In the data rows, zero lies at 7.5, halfway between 7 and 8.
What is the hidden score of each row? Scores go from 0 to 20, and 10 is about the middle. The score is a weighted sum of the row's numbers plus the product of two more (or one squared), each taken from its middle value.
[5, 6, 7, 9, 6, 11, 9, 7, 12, 8, 3, 10, 6, 10, 5, 7, 9, 6, 10, 6, 13, 8, 2, 6] ~ 10
[10, 9, 9, 6, 5, 6, 9, 6, 7, 8, 8, 10, 8, 7, 8, 8, 8, 7, 11, 7, 10, 8, 9, 9] ~ 8
[9, 9, 5, 8, 6, 12, 9, 8, 13, 9, 4, 9, 5, 12, 6, 8, 10, 5, 9, 9, 11, 6, 2, 6] ~ 14
[8, 10, 7, 5, 5, 9, 8, 3, 10, 4, 11, 9, 8, 5, 9, 5, 9, 9, 7, 11, 5, 9, 9, 8] ~ 10
[7, 8, 7, 8, 8, 5, 7, 6, 6, 13, 11, 4, 10, 6, 10, 8, 7, 9, 6, 6, 9, 10, 10, 5] ~ 14
[8, 8, 5, 7, 6, 9, 9, 12, 7, 7, 4, 7, 6, 9, 6, 7, 8, 8, 6, 3, 6, 6, 7, 4] ~ 8
[7, 5, 10, 13, 10, 6, 7, 8, 8, 5, 8, 9, 9, 3, 6, 7, 9, 9, 5, 10, 6, 9, 3, 10] ~ 10
[1, 5, 13, 12, 11, 3, 3, 11, 1, 5, 12, 5, 13, 5, 9, 15, 1, 10, 5, 14, 3, 1, 8, 11] ~ 9
[10, 6, 10, 4, 6, 8, 6, 7, 10, 8, 8, 7, 8, 9, 6, 4, 8, 8, 7, 6, 9, 8, 12, 8] ~ 12
[5, 11, 9, 7, 5, 7, 10, 8, 5, 8, 13, 7, 8, 5, 9, 8, 8, 7, 7, 3, 2, 5, 12, 9] ~ 8
[5, 9, 3, 5, 8, 5, 8, 8, 5, 13, 11, 6, 10, 7, 12, 6, 8, 8, 7, 10, 9, 9, 10, 8] ~ 16
[5, 13, 8, 5, 2, 3, 6, 15, 3, 10, 8, 9, 7, 2, 13, 6, 0, 9, 10, 6, 12, 11, 11, 8] ~ 14
[10, 8, 5, 6, 9, 9, 10, 6, 9, 8, 7, 7, 6, 11, 8, 7, 6, 9, 7, 6, 10, 10, 4, 5] ~ 12
[9, 8, 8, 10, 8, 7, 6, 7, 6, 7, 7, 5, 10, 6, 9, 7, 8, 5, 7, 7, 9, 6, 10, 6] ~ 9
[8, 6, 7, 5, 8, 9, 7, 5, 10, 9, 8, 11, 7, 9, 9, 5, 8, 8, 10, 7, 8, 6, 7, 6] ~ 10
[9, 10, 8, 10, 10, 13, 7, 8, 13, 10, 1, 10, 2, 7, 3, 5, 8, 6, 10, 6, 10, 4, 4, 6] ~ 14
[9, 15, 7, 4, 3, 5, 5, 12, 5, 13, 5, 9, 10, 3, 15, 6, 3, 11, 9, 12, 11, 6, 4, 8] ~ 13
[8, 5, 11, 7, 4, 7, 10, 6, 6, 9, 8, 9, 3, 10, 8, 6, 8, 8, 7, 9, 10, 10, 5, 6] ~ 8
[11, 8, 5, 7, 5, 4, 7, 6, 7, 9, 12, 7, 9, 9, 11, 8, 8, 7, 9, 9, 9, 9, 7, 9] ~ 9
[9, 6, 11, 8, 11, 10, 9, 7, 10, 8, 5, 9, 6, 11, 4, 5, 9, 3, 9, 2, 9, 6, 7, 8] ~ 11
[0, 6, 15, 15, 15, 0, 0, 9, 0, 4, 15, 3, 15, 9, 8, 15, 0, 13, 7, 15, 2, 0, 7, 12] ~ 9
[10, 10, 8, 5, 2, 4, 9, 11, 2, 8, 8, 6, 9, 4, 12, 5, 4, 9, 6, 6, 10, 8, 7, 8] ~ 10
[8, 9, 10, 4, 6, 8, 10, 8, 6, 7, 10, 5, 8, 9, 7, 6, 8, 9, 4, 6, 11, 12, 11, 10] ~ 10
[7, 9, 5, 6, 5, 5, 6, 4, 9, 11, 10, 6, 9, 5, 11, 7, 5, 9, 4, 12, 5, 10, 10, 6] ~ 12
[9, 8, 8, 7, 6, 11, 6, 6, 11, 6, 6, 10, 7, 5, 6, 6, 6, 6, 9, 6, 9, 6, 7, 6] ~ 12
[10, 8, 4, 7, 6, 11, 6, 7, 10, 9, 5, 10, 8, 9, 6, 9, 10, 5, 10, 4, 6, 8, 5, 9] ~ 10
[5, 12, 12, 4, 9, 4, 7, 9, 6, 10, 10, 6, 11, 6, 11, 7, 3, 9, 7, 5, 8, 6, 10, 10] ~ 10
[7, 10, 3, 8, 6, 2, 6, 9, 5, 10, 11, 5, 8, 6, 13, 8, 8, 9, 7, 7, 11, 9, 8, 9] ~ 12
[8, 8, 7, 8, 10, 6, 10, 7, 6, 10, 8, 5, 9, 7, 8, 7, 7, 8, 6, 10, 9, 6, 11, 10] ~ 7
[11, 8, 4, 8, 4, 9, 8, 7, 8, 11, 6, 6, 11, 6, 6, 3, 7, 10, 7, 6, 6, 6, 8, 6] ~ 9
[3, 5, 13, 12, 14, 6, 1, 9, 8, 3, 10, 9, 8, 9, 8, 14, 3, 11, 9, 12, 6, 5, 5, 6] ~ 13
[5, 10, 7, 5, 5, 5, 10, 7, 6, 9, 7, 9, 10, 5, 11, 6, 4, 10, 7, 7, 3, 8, 11, 8] ~ 8
[8, 6, 9, 8, 8, 7, 8, 6, 7, 5, 3, 6, 8, 9, 6, 4, 11, 5, 5, 6, 11, 9, 8, 11] ~ 7
[8, 5, 10, 7, 8, 9, 9, 8, 9, 8, 5, 6, 8, 6, 8, 6, 7, 9, 7, 3, 8, 9, 8, 8] ~ 11
[9, 11, 5, 7, 5, 6, 11, 11, 5, 11, 5, 9, 8, 3, 13, 7, 7, 9, 7, 9, 8, 9, 10, 11] ~ 9
[7, 5, 11, 9, 9, 7, 9, 5, 8, 4, 4, 9, 6, 6, 6, 6, 13, 10, 9, 12, 8, 5, 9, 4] ~ 6
[9, 5, 4, 11, 8, 15, 10, 5, 11, 8, 6, 9, 3, 9, 4, 10, 11, 4, 11, 7, 11, 6, 3, 8] ~ 10
[8, 8, 10, 4, 4, 9, 7, 7, 9, 6, 10, 6, 8, 6, 9, 7, 8, 8, 10, 7, 6, 8, 7, 10] ~ 13
[11, 5, 3, 13, 10, 12, 7, 7, 13, 11, 3, 10, 1, 10, 3, 6, 9, 2, 6, 3, 6, 4, 3, 10] ~ 12
[11, 9, 9, 8, 5, 8, 6, 12, 7, 7, 5, 7, 8, 10, 6, 7, 8, 9, 10, 9, 9, 10, 9, 5] ~ 10
[8, 11, 8, 8, 3, 6, 8, 8, 5, 9, 8, 9, 9, 7, 11, 6, 5, 9, 5, 9, 8, 10, 11, 6] ~ 8
[8, 6, 8, 10, 8, 8, 8, 9, 8, 8, 7, 9, 8, 5, 6, 7, 9, 9, 9, 7, 6, 11, 8, 8] ~ 10
[8, 11, 4, 8, 6, 3, 8, 7, 5, 7, 7, 6, 9, 7, 13, 8, 5, 5, 6, 5, 8, 9, 11, 8] ~ 8
[9, 6, 9, 9, 8, 8, 8, 6, 9, 7, 6, 7, 8, 10, 6, 8, 9, 10, 11, 9, 9, 6, 7, 8] ~ 9
[11, 8, 9, 5, 8, 6, 8, 4, 6, 7, 6, 10, 9, 7, 8, 8, 8, 8, 9, 7, 10, 5, 12, 5] ~ 8
[10, 9, 7, 6, 8, 7, 5, 5, 7, 8, 10, 2, 12, 7, 9, 8, 5, 8, 9, 7, 4, 5, 9, 8] ~ 12
[11, 15, 4, 7, 2, 2, 5, 13, 5, 12, 7, 12, 8, 1, 15, 3, 3, 14, 11, 7, 9, 8, 9, 6] ~ 11
[3, 5, 10, 11, 10, 6, 5, 9, 6, 2, 10, 9, 3, 4, 6, 10, 7, 9, 9, 10, 9, 8, 7, 8] ~ 9
[0, 5, 14, 14, 12, 4, 0, 8, 4, 3, 11, 9, 13, 4, 8, 15, 0, 11, 6, 14, 5, 6, 7, 8] ~ 10
[7, 8, 7, 6, 6, 7, 10, 4, 7, 6, 10, 5, 9, 5, 6, 9, 7, 9, 5, 9, 8, 10, 10, 5] ~ 9
[2, 0, 11, 12, 12, 4, 1, 12, 6, 4, 10, 12, 7, 3, 7, 12, 4, 11, 2, 13, 10, 4, 5, 9] ~ 10
[9, 5, 9, 9, 6, 4, 4, 9, 8, 5, 8, 11, 8, 2, 5, 9, 6, 12, 10, 12, 6, 9, 5, 9] ~ 12
[12, 8, 9, 8, 8, 7, 8, 6, 6, 8, 8, 6, 9, 9, 9, 8, 7, 8, 10, 5, 9, 10, 10, 11] ~ 10
[7, 2, 10, 12, 10, 7, 5, 7, 7, 3, 10, 9, 8, 7, 7, 11, 9, 10, 10, 7, 5, 8, 5, 6] ~ 10
[10, 11, 9, 10, 6, 9, 8, 5, 7, 7, 7, 7, 6, 9, 7, 5, 8, 9, 5, 3, 4, 8, 8, 6] ~ 14
[11, 10, 10, 6, 6, 7, 7, 8, 7, 8, 7, 5, 12, 5, 9, 6, 9, 10, 4, 6, 8, 8, 10, 9] ~ 10
[9, 8, 9, 4, 5, 7, 9, 9, 4, 6, 5, 5, 6, 9, 8, 6, 9, 9, 7, 5, 11, 6, 8, 12] ~ 9
[8, 6, 9, 4, 5, 7, 5, 6, 4, 6, 10, 9, 7, 5, 9, 8, 8, 9, 5, 6, 10, 5, 10, 9] ~ 14
[12, 6, 7, 12, 10, 12, 9, 5, 13, 10, 6, 14, 5, 11, 2, 8, 8, 0, 10, 2, 10, 10, 4, 5] ~ 12
[7, 14, 3, 4, 6, 2, 5, 15, 4, 11, 11, 9, 11, 4, 13, 7, 4, 11, 6, 10, 11, 10, 10, 6] ~ 14
[8, 2, 8, 9, 12, 8, 8, 7, 8, 7, 6, 7, 7, 4, 8, 7, 9, 9, 5, 10, 3, 11, 10, 3] ~ 10
[8, 6, 7, 4, 6, 8, 12, 7, 7, 8, 10, 6, 6, 7, 8, 8, 8, 5, 9, 5, 9, 6, 10, 3] ~ 8
[8, 5, 10, 9, 9, 6, 5, 7, 6, 6, 5, 11, 10, 7, 6, 11, 8, 10, 6, 7, 9, 8, 5, 10] ~ 9
[10, 8, 8, 3, 5, 10, 7, 6, 7, 8, 7, 7, 6, 9, 6, 8, 10, 9, 9, 5, 6, 6, 8, 10] ~ 12
[8, 8, 8, 5, 4, 9, 11, 8, 9, 11, 10, 9, 3, 10, 8, 7, 9, 9, 9, 3, 6, 9, 5, 8] ~ 9
[8, 11, 8, 8, 3, 5, 6, 8, 7, 9, 8, 7, 7, 6, 12, 8, 7, 5, 6, 7, 11, 8, 10, 2] ~ 9
[10, 8, 8, 8, 8, 11, 10, 7, 12, 10, 2, 7, 7, 11, 4, 6, 8, 8, 10, 4, 8, 6, 5, 5] ~ 14
[12, 9, 9, 4, 6, 9, 10, 8, 9, 7, 6, 7, 8, 12, 9, 7, 9, 9, 5, 7, 6, 10, 8, 8] ~ 13
[5, 4, 5, 14, 11, 14, 8, 5, 12, 10, 3, 11, 3, 12, 3, 10, 9, 0, 11, 5, 13, 9, 2, 6] ~ 8
[9, 5, 5, 7, 6, 7, 9, 6, 8, 8, 6, 6, 6, 5, 8, 7, 7, 7, 11, 7, 6, 11, 9, 8] ~ 12
[4, 10, 8, 5, 10, 4, 9, 11, 1, 13, 8, 6, 7, 7, 9, 7, 4, 10, 10, 9, 11, 11, 9, 11] ~ 19
[4, 8, 8, 12, 9, 12, 10, 5, 14, 9, 5, 12, 1, 7, 2, 10, 9, 3, 10, 3, 11, 6, 1, 6] ~ 12
[8, 6, 7, 4, 9, 7, 8, 11, 2, 9, 7, 9, 11, 10, 9, 7, 8, 9, 5, 9, 8, 8, 12, 8] ~ 14
[10, 4, 7, 14, 10, 14, 12, 0, 14, 11, 5, 10, 2, 15, 1, 11, 9, 0, 13, 0, 11, 6, 3, 6] ~ 15
[7, 6, 8, 9, 8, 11, 7, 3, 13, 7, 5, 7, 3, 10, 2, 8, 8, 7, 9, 6, 9, 9, 5, 6] ~ 9
[0, 3, 12, 12, 12, 2, 0, 11, 6, 3, 10, 7, 11, 4, 8, 14, 0, 11, 6, 12, 6, 4, 5, 10] ~ 10
[11, 9, 11, 9, 9, 11, 10, 9, 13, 7, 2, 10, 2, 11, 5, 6, 12, 8, 6, 5, 9, 9, 4, 6] ~ 18
[9, 8, 9, 8, 3, 10, 6, 7, 9, 8, 4, 7, 3, 7, 5, 7, 8, 5, 5, 5, 5, 10, 7, 11] ~ 10
[7, 6, 9, 13, 6, 13, 10, 8, 10, 8, 3, 10, 8, 10, 3, 9, 8, 4, 12, 3, 8, 5, 4, 3] ~ 17
[11, 9, 5, 7, 8, 11, 9, 8, 10, 7, 5, 6, 3, 9, 7, 5, 11, 8, 6, 6, 9, 9, 8, 4] ~ 9
[9, 9, 8, 8, 8, 8, 5, 7, 7, 8, 7, 6, 8, 9, 9, 10, 7, 9, 6, 6, 6, 12, 8, 10] ~ 12
[3, 10, 7, 4, 10, 7, 7, 7, 6, 8, 12, 5, 7, 4, 8, 6, 8, 6, 7, 4, 6, 8, 10, 10] ~ 11
[10, 4, 5, 7, 5, 11, 8, 11, 7, 8, 4, 6, 8, 7, 6, 4, 11, 9, 9, 5, 5, 8, 7, 6] ~ 12
[5, 9, 11, 13, 10, 4, 2, 8, 6, 0, 11, 13, 11, 5, 6, 15, 2, 8, 9, 12, 3, 5, 7, 5] ~ 12
[3, 3, 9, 12, 13, 6, 5, 8, 7, 3, 8, 7, 11, 4, 8, 9, 9, 9, 5, 13, 3, 10, 2, 9] ~ 10
[8, 11, 4, 7, 6, 9, 7, 4, 9, 8, 5, 9, 6, 10, 6, 7, 8, 7, 10, 5, 9, 5, 8, 9] ~ 7
[9, 5, 8, 8, 4, 7, 9, 5, 8, 8, 8, 5, 13, 9, 7, 3, 8, 7, 6, 9, 8, 6, 9, 8] ~ 8
[9, 8, 5, 6, 6, 7, 9, 11, 6, 3, 7, 9, 9, 5, 9, 6, 7, 7, 9, 5, 4, 9, 7, 8] ~ 12
[5, 10, 5, 6, 5, 5, 9, 8, 6, 10, 11, 7, 7, 6, 12, 6, 4, 10, 4, 7, 10, 11, 8, 8] ~ 9
[8, 8, 10, 6, 10, 4, 10, 6, 8, 8, 10, 4, 10, 2, 8, 9, 9, 8, 9, 7, 10, 8, 7, 9] ~ 9
[9, 8, 8, 7, 8, 3, 9, 7, 6, 9, 10, 6, 8, 6, 10, 8, 5, 8, 7, 9, 5, 10, 10, 13] ~ 8
[9, 10, 8, 8, 6, 6, 12, 8, 9, 9, 8, 3, 8, 11, 9, 8, 6, 7, 10, 10, 6, 5, 10, 8] ~ 15
[7, 6, 9, 5, 2, 8, 8, 4, 5, 8, 7, 5, 9, 10, 8, 8, 9, 9, 9, 7, 8, 9, 10, 8] ~ 16
[10, 6, 8, 8, 8, 6, 10, 11, 3, 11, 10, 5, 8, 9, 9, 7, 6, 6, 5, 11, 6, 9, 11, 10] ~ 8
[12, 8, 9, 8, 4, 9, 5, 9, 9, 8, 5, 11, 7, 12, 7, 7, 9, 5, 7, 4, 6, 6, 9, 6] ~ 9
[10, 6, 7, 6, 8, 7, 6, 9, 9, 5, 6, 7, 10, 7, 8, 5, 9, 9, 10, 6, 9, 6, 10, 8] ~ 10
[1, 3, 10, 13, 13, 4, 1, 11, 5, 3, 7, 10, 9, 2, 8, 14, 5, 9, 9, 13, 2, 4, 5, 10] ~ 9
[8, 8, 9, 7, 5, 9, 7, 6, 8, 8, 10, 7, 6, 10, 8, 4, 11, 7, 6, 6, 5, 8, 9, 5] ~ 8
[9, 11, 4, 7, 3, 0, 8, 15, 6, 8, 11, 15, 10, 5, 15, 6, 1, 10, 10, 14, 6, 12, 8, 3] ~ 9
[0, 3, 14, 11, 14, 3, 1, 9, 0, 0, 11, 9, 15, 6, 8, 15, 3, 9, 7, 11, 5, 1, 8, 8] ~ 7
[4, 9, 4, 5, 8, 6, 8, 5, 7, 9, 7, 7, 10, 12, 9, 8, 8, 7, 7, 12, 8, 6, 9, 6] ~ 7
[8, 8, 7, 7, 8, 10, 8, 6, 10, 9, 3, 7, 5, 9, 5, 8, 9, 3, 9, 4, 9, 9, 5, 9] ~ 9
[12, 8, 9, 4, 5, 8, 8, 11, 9, 7, 5, 7, 8, 7, 6, 6, 8, 7, 6, 7, 8, 6, 7, 5] ~ 11
[9, 5, 7, 4, 11, 9, 8, 4, 7, 13, 6, 5, 5, 6, 8, 7, 9, 7, 4, 6, 6, 6, 9, 8] ~ 13
[5, 8, 4, 5, 9, 6, 10, 6, 5, 8, 10, 6, 7, 9, 9, 7, 8, 10, 6, 7, 6, 6, 11, 3] ~ 7
[9, 5, 11, 5, 6, 6, 7, 7, 6, 8, 8, 6, 11, 10, 8, 4, 8, 8, 5, 6, 9, 9, 3, 8] ~ 10
[10, 5, 5, 6, 6, 11, 10, 7, 10, 9, 5, 7, 7, 7, 5, 5, 8, 6, 10, 10, 9, 8, 7, 5] ~ 10
[13, 9, 8, 9, 8, 10, 7, 8, 8, 8, 10, 10, 9, 9, 8, 6, 11, 9, 10, 4, 8, 6, 7, 8] ~ 13
[8, 10, 8, 5, 9, 9, 8, 6, 7, 8, 7, 5, 7, 13, 8, 7, 10, 8, 9, 5, 9, 5, 11, 9] ~ 8
[7, 9, 9, 6, 5, 7, 7, 7, 8, 8, 6, 5, 7, 11, 7, 7, 8, 9, 9, 6, 9, 9, 11, 8] ~ 11
[4, 8, 9, 8, 6, 7, 9, 5, 7, 5, 8, 4, 9, 10, 7, 6, 6, 3, 5, 7, 12, 9, 11, 9] ~ 7
[8, 8, 3, 8, 6, 9, 12, 11, 7, 7, 7, 6, 5, 6, 5, 6, 9, 8, 9, 7, 8, 6, 9, 5] ~ 7
[4, 10, 7, 4, 5, 7, 10, 6, 7, 6, 5, 9, 7, 5, 8, 7, 8, 6, 4, 5, 5, 6, 5, 9] ~ 8
[8, 6, 5, 5, 5, 6, 7, 6, 5, 10, 6, 5, 12, 5, 11, 7, 8, 6, 5, 4, 8, 9, 9, 10] ~ 14
[10, 5, 10, 7, 8, 7, 9, 8, 10, 8, 8, 6, 10, 6, 8, 8, 8, 7, 9, 7, 8, 5, 9, 8] ~ 11
[10, 9, 8, 7, 8, 8, 6, 6, 7, 7, 5, 6, 6, 6, 8, 7, 7, 4, 10, 7, 10, 10, 10, 11] ~ 11
[2, 3, 9, 8, 6, 6, 5, 7, 7, 6, 8, 9, 5, 7, 4, 9, 9, 6, 7, 9, 3, 6, 7, 6] ~ 13
[8, 5, 10, 6, 10, 6, 9, 11, 4, 9, 7, 5, 10, 6, 9, 5, 8, 12, 5, 9, 9, 5, 11, 5] ~ 9
[10, 9, 8, 10, 9, 11, 6, 5, 13, 8, 5, 11, 5, 11, 1, 7, 8, 3, 10, 6, 9, 10, 3, 3] ~ 10
[9, 11, 9, 6, 6, 8, 8, 4, 9, 6, 8, 10, 6, 5, 7, 7, 8, 9, 4, 9, 8, 10, 3, 8] ~ 11
[9, 6, 5, 7, 5, 6, 7, 7, 6, 11, 6, 6, 8, 10, 8, 7, 8, 8, 6, 5, 5, 8, 4, 6] ~ 9
[9, 9, 7, 5, 6, 8, 8, 7, 8, 8, 7, 7, 7, 7, 6, 7, 7, 8, 10, 6, 8, 5, 10, 8] ~ 9
[5, 8, 5, 8, 6, 8, 7, 4, 9, 6, 8, 5, 9, 9, 8, 5, 10, 9, 6, 10, 11, 9, 10, 6] ~ 10
[5, 6, 3, 9, 12, 7, 6, 7, 9, 4, 8, 9, 7, 9, 8, 7, 7, 9, 9, 9, 3, 5, 4, 5] ~ 10
[10, 8, 9, 6, 9, 7, 8, 9, 10, 8, 6, 9, 7, 12, 5, 6, 7, 9, 10, 5, 9, 8, 9, 6] ~ 8
[5, 2, 11, 10, 12, 5, 5, 8, 4, 3, 8, 10, 8, 4, 7, 13, 5, 8, 9, 12, 3, 10, 3, 9] ~ 10
[9, 11, 4, 8, 6, 5, 5, 8, 5, 11, 12, 10, 7, 5, 11, 7, 5, 9, 9, 9, 10, 11, 12, 9] ~ 17
[8, 11, 8, 7, 6, 4, 8, 7, 6, 9, 4, 5, 10, 6, 9, 7, 7, 5, 5, 7, 10, 9, 7, 11] ~ 8
[5, 4, 5, 8, 9, 10, 5, 8, 9, 4, 5, 9, 9, 9, 6, 7, 11, 9, 7, 10, 6, 11, 4, 5] ~ 11
[9, 8, 10, 9, 4, 7, 9, 7, 5, 7, 10, 6, 8, 7, 9, 7, 8, 7, 6, 7, 8, 12, 9, 6] ~ 9
[12, 9, 8, 6, 5, 6, 8, 5, 8, 5, 11, 6, 7, 9, 7, 7, 7, 9, 7, 7, 10, 9, 7, 6] ~ 9
[9, 5, 7, 7, 8, 9, 10, 12, 10, 8, 8, 4, 3, 9, 8, 6, 9, 9, 7, 6, 6, 5, 8, 6] ~ 11
[12, 10, 7, 8, 8, 9, 8, 7, 7, 7, 8, 9, 9, 4, 9, 7, 8, 7, 4, 5, 10, 9, 5, 8] ~ 14
[8, 8, 7, 7, 3, 10, 9, 11, 8, 6, 6, 11, 2, 7, 4, 7, 8, 5, 10, 9, 9, 6, 5, 5] ~ 8
[10, 14, 4, 4, 5, 2, 9, 12, 3, 10, 12, 7, 12, 3, 14, 6, 4, 9, 7, 9, 10, 8, 10, 5] ~ 8
[5, 8, 8, 6, 8, 8, 7, 7, 7, 7, 12, 5, 9, 6, 6, 4, 8, 9, 9, 10, 13, 6, 9, 8] ~ 11
[4, 6, 9, 14, 11, 5, 5, 9, 7, 5, 7, 10, 11, 4, 5, 12, 7, 8, 6, 9, 4, 6, 4, 11] ~ 8
[3, 3, 11, 11, 10, 6, 3, 12, 7, 3, 8, 10, 9, 3, 6, 12, 4, 9, 7, 13, 3, 4, 9, 11] ~ 9
[11, 5, 8, 9, 8, 13, 11, 4, 13, 10, 6, 11, 0, 7, 2, 7, 10, 0, 10, 7, 6, 10, 7, 5] ~ 8
[10, 10, 10, 4, 10, 8, 8, 7, 5, 10, 6, 6, 9, 7, 10, 7, 8, 9, 9, 6, 9, 5, 9, 8] ~ 10
[9, 9, 7, 7, 5, 11, 8, 4, 10, 7, 5, 5, 8, 9, 7, 7, 11, 8, 10, 6, 8, 8, 5, 8] ~ 12
[9, 6, 7, 8, 9, 8, 10, 3, 7, 5, 5, 7, 11, 7, 7, 6, 7, 8, 6, 4, 10, 9, 5, 8] ~ 12
[8, 8, 4, 8, 4, 7, 9, 6, 9, 4, 5, 5, 9, 6, 7, 7, 7, 7, 7, 4, 5, 5, 7, 5] ~ 12
[8, 6, 10, 6, 4, 10, 5, 6, 8, 5, 6, 7, 10, 10, 4, 5, 8, 9, 10, 10, 9, 9, 5, 8] ~ 12
[8, 10, 3, 8, 9, 11, 10, 7, 8, 8, 7, 7, 3, 6, 6, 6, 10, 7, 7, 5, 9, 5, 10, 5] ~ 7
[7, 5, 11, 5, 8, 7, 9, 7, 7, 11, 7, 5, 9, 10, 8, 9, 8, 8, 7, 4, 6, 4, 8, 9] ~ 9
[3, 4, 8, 11, 10, 6, 5, 6, 7, 3, 5, 7, 9, 7, 8, 10, 6, 9, 7, 12, 5, 5, 7, 9] ~ 8
[5, 9, 10, 6, 8, 4, 5, 11, 4, 10, 11, 5, 11, 10, 9, 11, 8, 7, 7, 6, 8, 6, 9, 9] ~ 11
[0, 5, 15, 15, 14, 0, 0, 7, 0, 1, 14, 6, 15, 10, 8, 13, 0, 10, 10, 12, 5, 2, 10, 11] ~ 7
[7, 5, 8, 7, 4, 8, 9, 9, 9, 8, 7, 6, 10, 9, 7, 8, 8, 10, 5, 6, 9, 9, 10, 4] ~ 10
[9, 4, 9, 9, 8, 7, 9, 3, 7, 5, 6, 9, 10, 7, 7, 10, 10, 7, 9, 6, 6, 6, 10, 6] ~ 7
[8, 8, 7, 7, 8, 4, 8, 8, 5, 8, 12, 6, 11, 9, 10, 5, 5, 6, 9, 6, 5, 8, 11, 9] ~ 8
[7, 8, 4, 4, 10, 7, 10, 7, 6, 7, 10, 5, 11, 9, 10, 7, 6, 9, 7, 10, 8, 4, 11, 10] ~ 8
[5, 9, 7, 8, 5, 8, 6, 7, 7, 8, 10, 6, 7, 6, 8, 6, 8, 6, 7, 9, 6, 11, 9, 11] ~ 12
[8, 10, 8, 4, 5, 6, 7, 11, 5, 8, 7, 5, 10, 9, 9, 8, 7, 9, 5, 7, 10, 10, 8, 11] ~ 11
[5, 4, 11, 11, 12, 7, 5, 9, 5, 3, 11, 11, 8, 2, 5, 12, 8, 9, 4, 9, 5, 6, 2, 4] ~ 8
[4, 4, 10, 11, 15, 6, 3, 9, 6, 3, 8, 5, 11, 5, 5, 13, 5, 9, 6, 11, 5, 5, 3, 6] ~ 10
[8, 6, 9, 8, 4, 11, 7, 5, 8, 8, 6, 9, 6, 10, 6, 6, 8, 7, 6, 4, 8, 8, 9, 6] ~ 9
[8, 9, 3, 5, 8, 4, 8, 6, 5, 11, 10, 3, 9, 6, 11, 7, 6, 8, 7, 11, 8, 10, 11, 8] ~ 15
[8, 8, 8, 9, 10, 10, 9, 9, 7, 5, 4, 6, 7, 7, 6, 7, 6, 9, 7, 9, 5, 12, 7, 5] ~ 12
[8, 5, 7, 11, 9, 8, 6, 9, 7, 4, 5, 10, 6, 4, 9, 7, 8, 8, 9, 9, 3, 6, 10, 4] ~ 9
[8, 11, 10, 5, 5, 5, 7, 8, 6, 13, 12, 5, 11, 7, 13, 7, 5, 9, 6, 7, 14, 6, 9, 11] ~ 11
[9, 8, 8, 4, 4, 7, 8, 7, 7, 8, 10, 4, 7, 5, 9, 6, 9, 9, 7, 7, 8, 10, 8, 10] ~ 13
[4, 3, 5, 11, 11, 7, 8, 9, 7, 5, 8, 9, 8, 5, 8, 9, 7, 9, 9, 9, 6, 5, 3, 9] ~ 9
[5, 3, 11, 12, 15, 6, 2, 9, 6, 2, 10, 7, 6, 5, 6, 14, 5, 10, 6, 7, 8, 4, 8, 6] ~ 9
[4, 4, 9, 12, 10, 6, 3, 6, 8, 3, 10, 12, 9, 5, 9, 10, 7, 8, 7, 14, 8, 5, 8, 8] ~ 8
[8, 8, 7, 4, 9, 7, 9, 8, 6, 8, 6, 6, 6, 7, 8, 6, 8, 9, 6, 6, 9, 10, 8, 6] ~ 10
[10, 10, 7, 5, 5, 2, 5, 11, 5, 13, 11, 7, 10, 1, 12, 6, 5, 10, 7, 11, 10, 9, 7, 12] ~ 16
[7, 9, 4, 15, 9, 14, 10, 4, 15, 13, 6, 14, 3, 12, 0, 11, 9, 0, 9, 1, 12, 6, 1, 6] ~ 11
[8, 6, 9, 8, 5, 11, 7, 6, 8, 7, 5, 9, 5, 10, 5, 7, 10, 5, 7, 4, 10, 9, 7, 8] ~ 9
[8, 8, 8, 7, 8, 9, 10, 7, 6, 7, 10, 7, 7, 9, 8, 7, 10, 8, 9, 6, 5, 10, 11, 10] ~ 9
[8, 11, 8, 7, 4, 5, 8, 6, 5, 10, 8, 6, 11, 9, 9, 7, 7, 7, 11, 9, 10, 9, 8, 9] ~ 9
